In the rows, zero is written as 128.
Each path below is one point turned by a fixed rotation once a step. After each direction that follows a path, write how fast that rotation turns it, in deg/step (0 if it stays still).
Each turn is a multiple of 5 degrees from 10 to 175, or 0.
Each row of a path follows its step; steps can be skipped.
Path 1:
step 0: [144 128 126 126 126 134 123 123 122 130 132 132 144 127 128 131 137 126
 124 133 125 129 128 117 123 131 130 124 143 113 127 124 127 127 127 126
 126 125 131 130 129 122 122 120 134 116 137 135 132 126 138]
step 1: [129 121 132 124 123 129 130 111 132 136 125 126 129 123 133 118 120 126
 115 133 129 132 119 122 132 131 127 128 145 117 129 126 117 120 122 127
 128 120 135 118 129 120 129 127 123 127 131 131 128 128 135]
step 2: [133 120 144 120 128 139 128 115 123 126 124 133 122 118 131 134 129 127
 126 120 139 136 124 133 131 122 133 121 141 124 128 123 128 123 123 123
 128 137 128 120 126 123 137 125 122 129 141 130 131 131 125]
step 3: [139 116 136 122 124 141 124 127 125 127 132 134 143 126 125 125 124 125
 122 134 144 131 129 137 126 134 126 131 131 132 126 125 127 131 120 133
 113 136 129 128 132 120 125 120 125 123 132 123 135 128 127]
step 4: [128 119 129 124 116 136 124 121 143 128 128 133 141 139 137 133 126 133
 129 132 135 130 125 124 139 118 120 128 132 128 126 119 116 134 126 124
 119 133 138 128 127 120 131 125 127 125 126 130 132 123 131]
step 5: [128 115 128 123 130 139 134 123 131 119 131 131 136 136 127 119 128 135
 127 121 132 126 132 122 122 123 119 121 132 120 119 123 126 129 128 115
 136 133 130 119 128 127 138 123 120 126 127 135 142 131 134]
step 6: [134 128 130 120 133 130 128 125 122 126 134 120 134 127 135 128 134 132
 119 140 139 123 133 127 115 124 122 131 126 118 123 121 125 124 111 116
 129 133 136 126 137 126 134 132 128 125 133 121 135 127 132]
step 7: [121 124 136 121 133 128 126 118 129 129 124 119 140 133 128 130 140 127
 130 143 133 124 125 120 119 121 133 128 134 120 133 118 125 122 132 134
 116 128 131 122 132 121 135 125 127 121 134 135 132 120 128]
step 8: [135 121 140 126 129 116 134 122 130 117 126 127 137 124 127 123 122 131
 129 142 130 131 116 126 132 125 126 124 135 127 120 126 126 116 127 133
 126 132 132 119 123 131 141 122 120 122 130 135 134 132 132]
step 9: [136 128 142 123 129 138 139 128 125 128 127 126 137 124 130 138 125 133
 129 131 128 135 119 129 134 131 133 129 133 115 118 124 125 129 124 125
 127 141 132 132 137 131 140 121 135 117 128 124 131 136 128]
step 10: [139 127 123 124 127 138 129 124 123 136 123 123 139 131 118 124 122 118
 126 129 133 131 118 124 133 131 128 121 129 116 128 112 121 126 128 129
 123 133 130 136 132 122 129 127 121 117 127 125 139 120 135]
Speeds:
[128 128 126 127 127 126 125 128 128 127 127 131 127 126 130 134 132 130
 130 127 129 129 127 128 130 124 130 128 129 128 125 128 128 127 129 124
 128 129 130 131 128 128 129 130 131 128 131 128 126 129 129]
160
[129 128 128 128 129 129 129 126 127 126 126 129 126 126 127 129 125 129
 130 126 128 128 130 126 127 126 128 129 127 127 125 128 129 129 125 128
 128 129 127 123 127 132 128 129 128 127 128 128 129 134 124]
110
